In the data rows, 128 means zero.
Here are some points:
[151 110 133 147 181 110 129 155 120  93 171 123 152 152 109 137 136 175
 128 166 154 147 102 114 103 109 125 118 107 139 114 110 126 103 157  99
 129 133 118 106  73 139 143]
[111 128 163 126  95 236 130 114 144 151 123 114  92  96 168 105 214 124
 156 138 141 104 118 109 149 173 116 206 118 170  87 170 127 139 113 139
 177 152 131 167 169 157 131]
[174 127 115 167 149  92 133 137 120 117 184 110 120 153 109 156 117  97
 118 154 117 171 152 112 118 110 132  79 119 143 105 109 143 129 137 121
 142 148 112 130  52 129 128]
[113 141 157 119 106 111 147  94 115 124 140 100 103 124 143 152 143 126
 134 103 115 161 107 137 152 177  89 186 115 164 119 134 140 145 133 106
 116 136 130 171 130 126 101]
[ 72 119 152 104  99 123 125 136 109 156 118 113 110 110 143 122 120 128
 157 145 102 127 127 142 153 180 111 147 142 100 129 125 112 136 149 123
 124 128 151 154 167 138  99]
[145 168 128 122 101  65 154 138 163 116 109 103  90 129 158 162 154 123
 175 117 109 150 181 159 173 184 171 143 121 116 118 101 145 117 141 115
 120 122 123 135  99 131 139]
[132 173 110 127 112 144 129 116 148 133 118 110 104 107 103 128 158  86
 184 137 118 128 159 144 161 132 147 144 135 144 101 140 114 142  90 124
 141 116 105 174 108  98 124]
[148 137 182  96 140 180 137 134 140 133 112 162  97 124 154  98 192  99
 139 147 103 113 127 123 128  81 101 126 157 135  93 188 101 133 106 155
 199 109  67 116 143 166  94]
[100 146 109 103 108 170 115 128 192 121  76 159 121 127 155  84 131 127
 171  93 119  90 127 175 166 109 187 169 145 108 118 145 140 128 114 141
 123  81 110 165 170 108 144]
[189 175 119 150  65  80 176 101 172 107 169 101  70 129 148 192 119  54
 178 136 144  77 128 192 185 154 137 182  94 147 144 124 108 100 101 108
 114 125 147 192  90 109 144]
[169 119 111 158 143  96 146 106 141 130 173 138 146 141 110 186  95 119
 102 104 157 152 115 126 112 119 114 108  94 131 165 119 150 108 156 135
 107 145 158 123 134 126 129]
[123 118 124 134 172 110 101 126  93 128 115 131 179 119 124  86 114 124
 113 132 102 107 151 133 124 111 145 103 139 129 124 118 131 138  92 147
 150 121 121 105 118 148 125]
[138 157 108 140 119 155 105 122 129  95 103 140 107 104 148  94 151 127
 152  99 118 121 112 144 177 146 122 147 140 154 102 117 135 130 109 112
 110 110  95 178 114  99 114]
[138 152 119 126 115 183 148 120 112 121 109 118  99 127 151 141 132  89
 165 136 118  83 132 145 147 159 133 157 114 115 126 134 134 128  98 130
 139 136 137 166 106 121 137]
[161 112 106 128 133  95 153 120 155 124 209 117 170 108 119 158 100 135
 133 161 150  85 131 147 100  98 118 117  95 103 128 107 118 123 140 127
 152 144 133  98 100 151 110]
[ 93 132 105 119 167 148 109 104  84 132 108 137 176 108 139  89 121 152
  96  96 131 114 111 106 110 137 142 114 122 138 100 159 151 134 129 134
 142 127 138 106 147 130 106]
[154 110 102 147 163 136 130 145 127  99 139 141 135 134 110 128 122 130
 111 113 146 141 131  98 115  88 120  74 140 118 107 112 127 127 140 117
 124 101 103 116 102  67 105]
[106  81 164 124 140 103 151 111 119 147 144  82 133 152 140 124 126  99
  98 124 124 158 105 151 120 126 110 137 114 117 101 133 105 125 159 118
 121 107 158  94 144 144 113]
[110 199 109 159 170 131 150 156 208 106  94 148 107  84 141 119 153 126
 107 132 186 150 162 162 114 119 248 135 118 127 153 135 117 152 113 162
 140  88 117 110 103 106 205]
[ 84 141 109  98  84 145 108 137  98 136 111 130 131 104 115 112 118 110
 133 114 118 126 126 128 118 122 130 147 124 112 117 120 125 136 109 143
 124 128 155 156 172 133 117]
[135  94 145 125 148 118 114 148  96 105 124 135 129 163 161 112 117 137
  83 138  88 110 106 105 132 137 128  46 172 124 137 122 126  92 181 102
 136 124 103 124 104  97 107]
[115 155 114 120  93 166 123 144 124 150  97 136 102  91  88 113 151 107
 149 141 110 126 150 108 142 120 113  96 139 112  83 109 123 141 122 157
 130 120 100 159 113 116 132]
[106 157 129  94  71 106 122 136 191 173  82 118  99 154 110 134 105 159
 147 105 105 148 140 148 155 190 129 116 113 129 160 125 161 141 136 120
 123 139 104 112 165 129 133]
Then 16 other points, each followed by its number:
[130  64 137 129 167  84 116 106 132 157 188 143 185 197 164 140 102 195
  75 126 131 113 116 125 110 127 123 132 116 108 151 147 134 135 148 119
 130 124 177  66 150 158 119] 0
[101 181 101 153 113 114 156 142 186 123 116 145  96 126 121 123 137 122
 122 150 156 180 181 131  88  85 198 125 135 155 128 105 129 133  89 156
 114 132 115 125 135 124 158] 1
[129 125 126 136 150 119 103 102 103 152 151 134 155 151 119 108 120 167
 102 119 141 173 105 116 113 154 104  79 139 168 119 166 152 135 176 114
 154 137 110  98 124 122 117] 2
[ 91 135 131 126 104  97 111  90 108 157 100 120 132 129 110 140 115 132
 100 108 118 138 119 145 115 169 141 121 132 139 135 135 157 112 141 107
 119 128 144 116 152 122 113] 3
[137 131 126 179 179  77 140 170 168 143 153 125 150 155 141 190  94 137
  82 141 181 211 163 159  94 132 255 130 106 139 255 111 134 157 134 153
 114 128 187  61 157 131 235] 4
[128 150 118 134 121 113 116 103  94  91 106 130 107 113 156 115 166 135
 162 135  91 134 130 161 176 174 133 123 153 157 132 116 117 135 115 101
 123 132  94 153 116  74  93] 5
[128 114 163 110 106 115 119 135  92 141 134 123 148 134 117 136 102 103
 124 104 112 140  99  86 135 132  65  97 145 112 139 142 137 131 163 118
 115 135 142 137 123 144 140] 6
[125 140 131 141  93 141 113 126 157 115  97 106  79 117  93 121 156 103
 156 122 109 140 120 126 185 127 143 158 125 144  89 128 138 138 131 122
 101 115  96 148 125 109 125] 7
[120 122 124 107 108 136 124 139 156 151 109 131 141 144  88 137 124 117
 140  97 128 130 141 105 107 108 118 137 130  76 107 114 135 136 131 135
 113 109 128 111 151 106 108] 8
[142  97 108 131 107 103 136  97  99 129 141 114 126 145 137 132  73 123
  97 127 146 110 127 142 136  98 107 136 109 136 132 134 123 115 130 116
 114 142 158  98 161 153 140] 9
[114 130 151 128 149 193 122 143 114 125 107 138 108 107 120 122 173 107
 146 145  99 107 142 137 121 130 126 154 108 104 121 135 124 137 121 148
 161 130 141 145 111 164 144] 10
[122 134 117 124 110  96 149 150 150 137 134 125 123 133 125 135  93 104
 118 113 133 133 144 123 127 125 136 116 112 100 156 107 122 134 114 138
 132 133 159  97 122 140 143] 11
[116 134 130  99 107 121 137 107 102 107 113 111 112 130 135  94  87 154
 137 101 100 137 118 139 120 138  98 114 150 131 151 129 112 137 140 109
 118 127 106 146 130 102 106] 12
[168 123  96 140 140 132 129 152 168 136 200 143 162 139 111 150 137 138
 143 200 160  93 154 103 116  77 140 116 175 134 102 149 110 128 135 129
 128 128 103 148 110 107 133] 13
[130  91 140 147 148 109 113  81 153 175 189 129 177 129 120 182 129 183
  65 167 147 111 125 142 133 160 135 139 158 132 125 155 162 147 175 113
  98 151 177 102 169 146 127] 14
[133 154 141 109 119  94 131 105 146 138  83 127 129 155 111 164 117 155
  93  85 131 157 114 148 101 142 107 198  93 112 157 117 136 142  93 123
  83 164 180 112 153 135 152] 15
Which three of these numbered points are nearest to each point below, looking only along the 5 directions in which the first points spread most? Their numbers follow each, nearest first.
[176 114 110 166 120 102 138 137 166 101 190 142 172  95  99 150 104  85
 138 161 172  54 141 134 121  82 142 109 104 141 125 108 115 115  81 163
 134 125 154  99 101 120 128] > 13 11 1
[113  92 112  96 127 136  90 164  91 153 135 103 191 149 126  95  71 167
 115  94 125 109 136  82 125 107 125 125 152 113 123 137 161 146 141 128
 136 158 138 103 177 172  98] > 2 6 3
[169 141 122 179 147 142 131 161 186 107 125 142 126 119 113 136 116 117
 107 129 187 150 151 147 116  83 213  99 130 132 210 105 105 130 132 141
 120 121 134 104 100  92 204] > 1 11 13
[140 176 131 121 164 147 136 129 137 101 109 132 104 104 152 118 137 113
 118 138 127 127 126 103  94 121 128  54 141 162 118 143 122 136 122 111
 181 111  38 122  61  91  89] > 13 10 5
[131 132 157 141 124 181 109 138  99 126  96 135 129  98 100 104 162 125
 130 144 103  98 102 120 134 126 107 138 150 148 134 149 151 147 111 110
 143 164  96 100 137 138  94] > 10 8 12
[127 153 117 119  86 132 137 164 135 119 111 152 109 148 121 116 130 129
 193 109 116 102 112 120 165 142  95 161 111 106 148 113 134 118  95 162
 108 132 129 171 101 102 132] > 7 5 12
[161  59 152 112 142 111 136 105 111 125 142 123 159 145 147 124 109 175
  91 122 134 111 113 124 138 104  89 116 150 130 144 125  96 137 159 113
  99 114 111 122 147 141 138] > 2 6 9
[153  80 178 106 118  88 155 107 133 121 189 101 148 180 140 167 116 164
 125 144 157 120 130 103 115 116  96 140 123 139 113 119 105 115 183 123
 124 125 137 125 135 145 113] > 9 14 6
[ 92  98 132 116 111 233 129 140  84 144  96 110 113 101 174  96 189 138
 129 125  97 109 137  88 141 165 127 148 173 112 107 127 133 122 145 131
 159 155 119 168 171 123  88] > 10 12 7
